Q_368: [ 0.07  4.02 -1.07  4.44 -4.21  4.59  2.04 -0.15  3.27  5.26  1.94 -3.21
  0.97 -2.09 -1.87  0.06  4.99 -2.73 -0.62]
Q_14: [ 4.82 -3.95  4.84  1.85  4.29 -3.44 -4.96 -5.07  3.08 -2.26 -4.76 -3.96
 -5.11 -4.56 -4.65  4.74 -2.86  4.63 -5.01]
Q_505: [-4.52  5.33 -5.57  1.56 -8.02  5.48  4.27  2.36 -0.38  5.24  4.03 -1.21
  3.41  0.24  0.50 -4.47  5.43 -6.93  1.89]
Q_949: [-3.53  3.91 -4.35  1.14 -6.28  4.05  3.05  1.55 -0.35  3.89  2.87 -1.21
  2.37 -0.09  0.11 -3.50  4.02 -5.42  1.19]
Q_590: [-3.60  4.10 -4.46  1.25 -6.48  4.25  3.20  1.63 -0.29  4.10  3.01 -1.24
  2.48 -0.08  0.13 -3.57  4.23 -5.58  1.25]
Q_293: [-3.91  0.65 -3.43 -3.69 -1.65  0.04  2.24  3.28 -4.06 -1.10  2.14  3.83
  2.82  3.77  3.73 -3.85 -0.56 -2.54  3.44]
Q_697: [ 3.71 -3.43  3.81  1.10  3.57 -3.07 -4.10 -4.04  2.14 -2.18 -3.93 -2.97
 -4.15 -3.52 -3.60  3.65 -2.63  3.75 -3.96]
Q_149: [-8.10  7.00 -8.33 -2.50 -7.92  6.26  8.37  8.19 -4.72  4.42  8.01  5.86
  8.44  7.04  7.22 -7.98  5.36 -8.25  8.01]
Q_190: [ 5.77 -4.69  5.78  2.27  5.07 -4.08 -5.94 -6.10  3.73 -2.65 -5.70 -4.80
 -6.13 -5.52 -5.62  5.67 -3.37  5.50 -6.03]
Q_285: [-0.85  4.04 -0.91  0.95 -0.77  3.80  4.49  4.45  0.24  3.20  4.38  3.70
  4.52  4.08  4.14 -0.80  3.50 -0.88  4.39]
Q_777: [-2.89 -3.73 -1.66 -6.48  1.98 -4.55 -1.19  1.25 -5.68 -5.74 -1.16  4.14
  0.04  3.16  2.95 -2.85 -5.22  0.24  1.73]
Q_878: [-4.21  4.59  2.04 -0.15  3.27  5.26  1.96 -0.03  1.57  4.18  1.73 -2.86
  0.94 -1.79 -1.58 -1.47  4.04 -3.87 -0.45]
at: [ 3.28 -4.06 -1.10  2.14  3.83  2.82  3.77  3.73]	Q_293, 7
at: [-4.21  4.59  2.04 -0.15  3.27  5.26  1.94]	Q_368, 4
then: [ 0.11 -3.50  4.02]	[-5.42]

Q_580: [-1.38 -0.29  0.99  6.75 -3.13 -0.99  2.00 -1.49 -2.13  1.08 -4.10 -2.54
  4.04  0.56 -3.04  0.60  2.04]
Q_742: [ 0.93  0.20 -0.67 -4.58  2.12  0.67 -1.36  1.01  1.44 -0.73  2.78  1.72
 -2.74 -0.38  2.06 -0.41 -1.38]
Q_645: [-0.87 -0.19  0.63  4.26 -1.97 -0.62  1.26 -0.94 -1.34  0.68 -2.59 -1.60
  2.55  0.35 -1.92  0.38  1.28]
Q_139: [ 1.48  0.32 -1.07 -7.27  3.36  1.06 -2.15  1.60  2.29 -1.16  4.41  2.73
 -4.34 -0.60  3.27 -0.65 -2.19]
Q_183: [ 1.67  0.36 -1.21 -8.21  3.80  1.20 -2.43  1.81  2.59 -1.31  4.98  3.09
 -4.91 -0.68  3.69 -0.73 -2.47]
Q_211: [-0.32 -0.07  0.23  1.58 -0.73 -0.23  0.47 -0.35 -0.50  0.25 -0.96 -0.59
  0.94  0.13 -0.71  0.14  0.48]
Q_534: [ 1.50  0.32 -1.09 -7.38  3.42  1.08 -2.19  1.63  2.33 -1.18  4.48  2.78
 -4.41 -0.61  3.32 -0.66 -2.23]
Q_467: [-1.26 -0.27  0.91  6.17 -2.86 -0.90  1.83 -1.36 -1.95  0.98 -3.75 -2.32
  3.69  0.51 -2.77  0.55  1.86]
Q_191: [-1.02 -0.22  0.74  5.00 -2.31 -0.73  1.48 -1.10 -1.58  0.80 -3.04 -1.88
  2.99  0.41 -2.25  0.45  1.51]
Q_380: [ 1.05  0.23 -0.76 -5.17  2.39  0.76 -1.53  1.14 -0.59  0.94 -0.96  0.25
 -0.50 -0.43  2.32 -0.46 -1.56]
Q_624: [-1.87 -0.40  1.35  9.16 -4.24 -1.34  2.71 -2.02 -2.89  1.46 -5.56 -3.44
  5.47  0.76 -4.12  0.82  2.76]
Q_460: [-0.76 -0.16  0.55  3.71 -1.72 -0.54  1.10 -0.82 -1.17  0.59 -2.25 -1.40
 -4.91 -0.68 -1.67  0.33  1.12]
then: [-0.50  0.25 -0.96 -0.59  0.94]	[0.13]
q: [ 1.67  0.36 -1.21 -8.21  3.80  1.20 -2.43  1.81  2.59 -1.31  4.98  3.09
 -4.91 -0.68  3.69 -0.73 -2.47]	Q_183
then: [-3.13 -0.99  2.00 -1.49]	[-2.13]

Q_497: [ 1.50 -1.63  0.75  1.68  0.89  9.50 -5.08  0.53 -1.39  2.66  0.65 -1.13
 -2.33 -8.10  0.69 -3.02 -2.63]
Q_300: [-1.55 -0.16 -4.68 -4.54  0.82 -2.33 -6.12 -0.54 -2.81  1.83 -5.48 -2.59
 -1.39 -3.32  0.20  3.30 -0.73]
Q_415: [-1.55 -0.16 -4.68 -4.54  0.82 -4.66 -6.12 -0.54 -2.81  1.83 -5.48 -2.59
 -1.39 -3.32  0.20  3.30 -0.73]
Q_714: [ 9.50 -5.08  0.53 -1.39  2.66  0.65 -1.13 -2.33  0.69  0.65 -1.13  2.66
 -8.10 -1.39 -2.33 -0.52 -0.60]
then: [ 9.50 -5.08  0.53 -1.39  2.66  0.65 -1.13 -2.33 -8.10]	[0.69]
then: [-1.39  2.66  0.65 -1.13 -2.33 -8.10  0.69]	[-3.02]
q: [ 1.50 -1.63  0.75  1.68  0.89  9.50 -5.08  0.53 -1.39  2.66  0.65 -1.13
 -2.33 -8.10  0.69 -3.02 -2.63]	Q_497

